The same turns and mirrors carry the whole set onto itself and the rows of a family onto each other. Which other rows belong to the same family as each row named below? List them in the order they appear above.
These 32 rows form 4 families of 8 rows each.
bot: [ 39 -19  -8  18  -9   4 -17  46  -4 -10   2  14 -10  22  11 -10  -8 -19]
ton: [ 35  13  30  -3   0  21   2  42 -13   6  -3  29  -5  16  -6  29   1  -7]
damu: [ 36 -27  -3  12  -1  -1 -18  25  10 -16   8  18 -14  14  -2 -21 -29  -3]
fegi: [ 38 -11  11   2 -20  29   2   8  -7  18 -24   3 -37  10  15 -25   8   3]
sada: [  7 -23   0  24   5   4 -28  47  -2 -17   8  24  -5  21  -3 -18 -13  -8]
pum: [  2 -19  27  29 -16  14  22  31  10  15  -9  16 -10  -2  14  -7 -22  30]
guva: [ 29   3  32 -10  -2  32   2  39   0 -11   1  12  -6 -13  -8  -4  32  13]
Ruzu: [  7 -16  25  -3   5  30 -14  -2   2   0  -9  16 -31   4 -15 -38   0  22]
Nul: [ 17   3  27  18 -13  12  13  32 -11  22 -15  25 -11  17  12  22 -33   3]
Fesar: [ 32 -14   1  -1   4  11 -32  36  -4 -27   9  15 -10  10  -8 -21   2 -13]
meku: [  5 -18   4   7   0   9 -33  21  -5 -22   0  11 -17   3  -2 -37 -20  -2]
boma: [ 37 -14  -5   1 -15   8 -23  21  -7 -15  -7   1 -23   3  12 -29 -14 -14]
niset: [  2 -25  23  22  18  24  -9  34   8   4   5  37 -11  31 -20 -14   9  17]
mozi: [ 35  -3  23   2 -27  24  20  22   0  10 -17  -2 -20 -16  20  -9   1  16]
moduz: [  5  -7  36  -3  -5  25   4  11   7  -7  -5   9 -16 -24  -5 -24  -7  34]
rad: [-13   2  32  14 -15  33   2  41 -14   3 -15   6  -9 -12  12 -14  17  15]
patu: [ 37  -8  19  -7   7  35 -13  28  -3  -2  -2  20 -20  18 -15 -15  37   1]
Zuku: [ -3 -13  36  17   9  22   5  47  10  -6   9  29   4   1 -14  -1   9  27]
tok: [ 14  17  41 -20   7  26 -14  17 -14  -7  -4  24 -12  -4 -19   5  -6   6]
Tode: [  9  -9  -1  13  -9  14 -32  42 -19 -16  -7   7 -14  10  11 -25   1 -19]
Gose: [ 12 -23  -5  26 -14   2 -18  31  -6  -6  -7  10 -17  14  17 -25 -29  -8]
sevez: [-11  -7  19  18  -5  37 -15  32 -19  12 -20  14 -23  18   5 -26  24   2]
gebo: [ 45 -18  27   6  -3  13  22  28  24   1   8  21  -7  -2  -6   3  -7  28]
kovo: [  9  21  33  -7 -15  28  -6  22 -29  10 -24  11 -19  -4   9   5  -8  -4]
nipi: [ -4   6  38   2  -6  18  -2   7 -12   8 -16  20 -19  -3  -1  -2 -39  16]
zazev: [ 26  -8  23  23 -13  22  20  59   2  11  -3  18   0   9  12  14  16  10]
talar: [  2 -28  15  32  -9  18   5  15   4  24 -16  20 -27  24   9 -24 -20  19]
Bunir: [ 50 -29  14   7   3  16   8  11  20  11   1  25 -25  24 -11 -13  -7  17]
mebig: [ 22  -2  35   5   9  11   5  27   3   5   5  38  -4  16 -17  21 -30  13]
Kuno: [ 33 -19   9  27  -8  24   7  45  -1  22 -10  23 -16  38   9   0  16  -2]
gim: [ 41   7  30 -10 -12  14   9   8  -5  11 -13  17 -21   0   2  11 -32   6]
noto: [-10  12  38   8   6  24 -10  42 -20   3  -6  33  -3  12  -9  15  -7   2]

The rest of the family of noto: ton, Nul, tok, kovo, nipi, mebig, gim
The rest of the family of sevez: fegi, Ruzu, niset, patu, talar, Bunir, Kuno
The rest of the family of gebo: pum, guva, mozi, moduz, rad, Zuku, zazev

The same turns and mirrors carry the whole set onto itself and the rows of a family onto each other. Which other rows belong to the same family as each row named below? List them in the order they appear above.
These 40 rows form 5 families of 8 rows each.
zanum: [ 20   9 -42  -1 -15   1   5   6  11 -28 -19  -9  20   8  11  17  11 -17
  20  -5   4  14]
kene: [ 31   7 -20   0  -3   4  -4   4   8 -30 -25  -1  28  15   9  32  -1 -23
  33   9   8   7]
Sati: [ 30 -13 -16  -2   9   2 -15 -20  -9  -3 -19  15  -4  13  17 -13  12 -35
   9 -14   4 -10]
tedov: [ 13   5  31  -9   5 -14   9 -12 -17   0 -22 -10  23   8  19   9   9 -10
 -12  18   5  50]
Ber: [ 12 -11   6  -3 -11   7   7 -20  14  -6  12 -11  -3  -1 -25  12  19  -2
  -9 -16   1  -2]
non: [  0 -10  36   2  -2  10   8  -2 -11  -2 -24  -3  20 -20  -2  -2  -5   7
  -9 -21  17   1]
baso: [ 19  -3 -14   1 -15  -2  10 -11  14  -1  12   7   4 -27   1  11   5 -16
   5  -7 -15  -8]
naz: [ -8   8   1   8   8  10  13   2  12  27 -14 -17  -8  32  10  -5 -13   6
 -12   0   9  16]
vuvuf: [ -4 -20  32   5   9   9   3  -7   5  -2 -13  10  11 -21  19  -1   1 -14
 -15 -20  -3   5]
fus: [  2  22 -15  -8  -3   9  18   5   9  -7 -16 -19   1  32   0  17 -20  11
  13   8  15  27]
Rabof: [ 25 -11 -15  -3   1  -1  -5 -15  -4 -15   5   9  10 -15   5   6   5 -25
  15 -14  -9 -24]
namu: [ 56  -7  -3   7  -1  -4   1 -10 -28   5 -15   8  28  22   2  19  10 -24
  20  16  15  10]
Motev: [ 11  14  26  -2  12   2  18  -2 -20  -4  -1  -8  23  21  -2  15  22   3
  15  17  30  32]
Zatut: [  3   0  40   0   4  -3   7   9  -3  -1 -40  -4  29   2  27  24   1  -7
  13  18   8  24]
tumo: [ -3   6  12  13   7   7   2  14  -1  39 -32  -1  -8  11   7  -8  -6 -15
   9  -4 -15  10]
visab: [ 34  14 -11   8  -5  -3  -4 -10  26 -13  -3 -13  34   8 -18  35   1 -15
  10   7  -1  19]
bapi: [ 23 -15  -1  -7 -12   8 -18 -10  -2  -7  -5   5   7  -6 -14   9  -3 -10
  -5 -22   6 -27]
lozu: [ 39  14   3  -1  -1 -23 -12 -19  -2  14 -22  -9  16  35   7   9  10 -24
   8  28  11  20]
rineb: [ -9   1  24 -17  21  -5   7  -4 -19  -3   4   3  20 -18   4  -8   9  -3
 -16  -6   6  13]
Rut: [ 23   7 -25 -14 -16   5  11 -16   6 -24   4 -15  -3  18 -17  22   1  -2
  12  -3   5  14]
bodut: [ -8   6 -13  -9  19   8  11   0   0   6 -32  -6  -2   7  -6 -24 -15  -6
  -7 -22  -4  18]
lilil: [ -5  -6  38   3   2   5  -3   7  19  -2   1  21  10 -11   4  17   0 -11
 -12 -12   4  16]
nofug: [ 22  14 -17  -2  17 -11 -15 -16   2  17 -14   5  -3  27  -6 -23  -5 -22
   6  -4  12  -8]
dotag: [ -3 -11   1   5  12  11   9   7  -9  24 -31  -5  16   9  28 -10 -20   6
 -14 -19   6   7]
roniz: [ -2   8  35 -13  -2 -18  -2  17 -11 -10 -22  -1  27  10  14  23  17  -1
  21   7  15  20]
poka: [ 31 -19 -10  11  12   1 -11  -9 -20  22  -5  11  12  21  10 -10   1 -20
  -4 -18   6 -14]
kuze: [ 17  -7  -9   9   6   0   5 -19  -9  29   5 -11 -12  33  11 -12  14 -13
 -14  -2   1   7]
Ner: [ -6   1  40   5   5   9  15  -3   6   7   2 -10  13   0 -16  11  18  10
  -5  -2  19  11]
silov: [ 33   3  -8  -3   7  -4  10 -18 -31   3   7  -8   6  34   6   4  30 -16
  10  14  15  23]
koni: [ 13   4  -6  -7  14  -3 -14  -4  10  -9  16   6  27  -7 -18   8  17 -15
  -2  -4  12 -17]
ziluk: [  6  13  18  18   5  12  11   5  12  -4 -42  -8  21   7  21  19 -29  -7
  17   1  -1  32]
gat: [ -4 -12  11   7   8   9   7  -2  -1  21 -37  -4  -2  -7  19 -14  -9 -14
  -2 -17 -18  -1]
Gule: [  8  11  -5   0  -2   4  21  -1  10  -5 -33 -25  20   2  -8  16 -16  -2
   4  -3 -18  44]
Kidi: [ 18   9  -7  -4  -8  12  15   3  -2   2 -38 -11  24   9  26  25 -32   9
   7   9   8  31]
ruv: [ 28  -7  -7   2   3   6  -7 -20  -1  19 -22  17 -11  10  16 -17  29 -33
  -1  -6   6  13]
salu: [  4  28  -1  21   4   5   2  14   3  -9 -25  -9  14  24  15   9 -26  -7
  23 -14   4  35]
defe: [ 38  17   6  -4  -4 -22  -2 -27 -22  -8  -8   4  14   9  24   0  19 -14
  32   1  17  20]
Fupud: [ 26  -1  30   4  -3   6  20  -1 -20  -6 -37  -3  36  -1   7  19   2  -1
  11  14  25  33]
nizok: [ 45   2 -23 -10 -20   9 -11 -11   2 -15 -15   1  15  13   0  35 -18 -12
  12   6   8   6]
beza: [ 42  14   4   0   3 -12  -8 -16 -15 -13 -20   6  22  20  23  18  -1 -23
  39  18  14  11]

The rest of the family of kuze: Ber, naz, fus, Motev, Rut, Ner, silov
The rest of the family of tumo: zanum, baso, lilil, roniz, ruv, salu, defe
The rest of the family of vuvuf: kene, Sati, Rabof, Zatut, ziluk, gat, beza

